In the rows, zero is written as 128.
Turns in one plane each, and the order they were made in; the first pair answered
turn vatav:
[170 137 132  96 158 120 146 127 173 147  94 122 160  92 117 160  61 148
 129 126 105] => [145 110  95 117 207  88 156 130  99 155 108 146 120  96 114 178 116 145
 150 129 133]
[143 106 126 158 130 112 137 124 125 141 111 129  96 123 137 133 113 147
 132 125 115] => [128 111  99 138 137 119 119 128 104 126 138 140 110 130 122 125 157 120
 132 139 130]
[118  99  98 160 110 126  85 141 163 130 152 133 110 144 109 115 133 129
 126 134 108] => [126  98 104 167 116 124  97 143 171 135 138 125 118 137 113 121 116 131
 132 128  95]
[127 117 117 122 131  99  96 129  93 147 136 133 132 135  92 161 149  95
 137 133 163] => [142 133 137 108  99 127  85 139 140 134 139 122 158 135  91 147 124  87
 119 124 151]
turn zabe:
[131 127 127  90  97 120 120 146  99 131 139 133 144 128 123 128 139 114
 143 109 156] => [127 120 124 115 119 100 146 140 101 147 109 134 122 109 116 150 115 123
 145 109 143]
[ 94 107 111 116 143 153 101 140  77 116 143 142 107 152 148 142 180 125
 171 110 135] => [ 99  99 144 146 152 133 144 122  95 141  97 136  80 128 149 159 109 158
 181 110  96]
[113 119 125 130 143 114 124 129  84 143 122 118 113 118 136 147 161 128
 143 126 165] => [126 129 166 142 131 115 144 112 126 153 105 108 103 124 134 142 104 157
 140 110 123]
turn rusa:
[147 130  97 123 160 102 143 142 109 116  99 167 108 158 128 102 120 125
 132 132 124] => [139 139 102 119 154 101 136 147 106 105 117 180 102 167 117 104 135 130
 131 132 123]
[112 137 119 120 147 132 133  96 105 138 126 137 115 150 184 107 142 135
 127 141 109] => [122 140 122 123 140 139 126 101 118 127 126 133 116 160 185 105 139 136
 119 140 119]
[150 106  47 101 124 147  91 153 155 125 112 133 115  70 107 168 121 100
 113 142 138] => [145 117  51  94 128 156  81 150 150 116 121 136 111  71  97 167 127 105
 112 147 133]
Then:
(2 to 3 turns a pair)
[ 81 126 158 177 113 114 174 121 100 100 182 137 119 206 157 101 164 178
 157 113 149] => [ 72 120 103 147 123 122 150 137  82  84 191 135 157 190 145 107 205 133
 143 125 176]
vatav, vatav, zabe
[150 102 169 132  68 155  98 134  84  76 197 112 132 212 163  99 212  97
 169  92 162] => [154 107  86  97  82 168  67 144  83  59 199 128 156 158 135 111 216  65
 144 126 170]
zabe, vatav
[122 105 127 122 136 108 155 112 121 107  82 131 138  66  89 147  98  97
 101 147 103] => [ 93  95 120 124 152  93 139 110  65 106 126 149 123 104  96 143 175 101
 115 143 126]
zabe, vatav, vatav
[155 145 136 133 104 133 134 133 167 141  72  93 169 105 136 144  62 118
 114 100 130] => [154 145 181 147  88 131 131 121 164 142 100 102 142 155 154 128  80 139
 138  89 120]
vatav, zabe
[177 128 148 120  85 130 138 168 143 148 139 130 180 177 160 104 101 135
 117 126 171] => [164 117 128 112 100 132 118 167 119 134 157 143 178 183 155 104 142 129
 122 130 187]
vatav, vatav, vatav
[129 137  75 104 143 127  89 140 107  98 170 163 125 120 131 130 180 121
 114 142 150] => [151 130 152 152 147 103 150 127 149 139  93 126 103  98 135 150  61 164
 130 113 113]
vatav, vatav
[120 117 141 134 101 134 116 141 106 123 145 132 124 166 128 112 169 117
 141 117 116] => [138 128 148 131  86 145 117 143 156 124 110 119 143 141 126 109 113 118
 128 121  94]
zabe, vatav, vatav
[183 135 160 118  72 139 141 159 200 141  79  64 200 118 142 137  57  84
 101  96 132] => [175 132 223 136  70 143 140 150 183 144 106  56 174 175 168 117  90 113
 133  74 130]
vatav, zabe
[122 161 142 120 135 118 128  93 187 117 177 140 137 105 131 110  86 157
 112 156  70] => [ 95 146 108 124 173  98 123  96 121 112 189 160 105 111 128 115 142 150
 129 165  88]
vatav, vatav
[149 151 208 163 100 125 147 114 159 137 125 124 122 196 147  96  82 163
 137 108 100] => [122 140 184 154 113 122 124 115 105 120 168 151 112 227 149  88 168 145
 150 108 129]
vatav, zabe, vatav
[104 125  92 109 136 185  66 150  91  91 209 151 191 174 143 113 219  78
 138 130 182] => [139 147 224 183 110 172 149 118 208 144 128 116 130 141 149 126  26 164
 146 121  70]
zabe, zabe
[153 150 106  89  96 175 103 113 183 123 135 109 202 138 133 129 110 103
  97 125 156] => [139 124 102 129 142 131 154 105 170 155  70 110 148  95 112 169  53 145
 107 146 134]
zabe, zabe
[137 143 170 148 106 133 163 109 174 141 119 108 109 115 128 120  66 154
 128 114  94] => [110 140 140 109 119 134 110 124 114 110 188 126 111 171 133 107 194 131
 134 112 136]
vatav, zabe, zabe
[100 131 133 131 153 124 121 110 100 131 180 161  79 152 129 113 163 161
 132 154 113] => [115 131 134 145 145 118 148 105 138 146 137 157  76 118 115 132  94 170
 120 161  83]
vatav, zabe, zabe
[135 136 169 113  71 116  79 116 145  94 154  92 157 151 144 110 146 100
 158 123 111] => [142 129 153 134  97 101 114 117 163 123  98  72 148 106 133 135  70 107
 153 133 100]
zabe, vatav, vatav
[ 63 120 130 137 171  95 171  80 102 104 157 165 100 133 140 157 169 177
 133 136  92] => [ 99 165 164  98 102 145 154  81 201  94 151 142 156 135 147 130 102 160
 106 124  71]
vatav, vatav
[143 117 149 128 102 134 126 146 174 139 102 138 141  99 123 120  62 128
  96 122 103] => [135 124 188 120  87 141 126 137 170 127 136 133 126 143 136 103  94 142
 114 110 101]
vatav, zabe
[129 152 145 168 136 147 140 111  88 156 151 174  83 130 122 171 136 137
 126 128 144] => [152 172 158 152  94 182 119 112 145 138 157 162 124 136 124 151 111 126
 103 126 137]
vatav, vatav
[129 153 158 136 114 122 144 105 182 125 124 135 121 112 108 120  88 163
 116 146  71] => [103 141 119 107 127 126  99 121 112 108 181 157 126 148 119 104 203 135
 126 143 117]
vatav, zabe, zabe
[131 110 106 146 137 130 138 127 108 157 130 142  99 102 118 139 104 143
 129 137 118] => [125 114 121 135 127 146 123 121 101 143 168 152 105 133 128 122 142 134
 130 135 129]
zabe, vatav, vatav
[167 144 126  83  86 116 121 142 198 105 151 123 172 139  98 101  82 129
 140 131 136] => [134 113  50  98 167  69 138 137 111 124 136 149 139  99  81 138 122 131
 150 155 158]
zabe, zabe, vatav
[112 122  90 114 156 108 111 142  87 118 138 139 131 125 138 126 187  99
 123 143 153] => [134 126 181 157 142 105 150 125 135 149 109 124  90 140 158 126 109 155
 140 118 106]
zabe, zabe, vatav
[122  60  83  99 165  77 143 168 126 139 126  86 129 146 170 154 167 106
 149 129 158] => [149  94 147  83 111 116 132 159 193 118 142  67 152 173 185 127 139 119
 149 103 135]
zabe, zabe
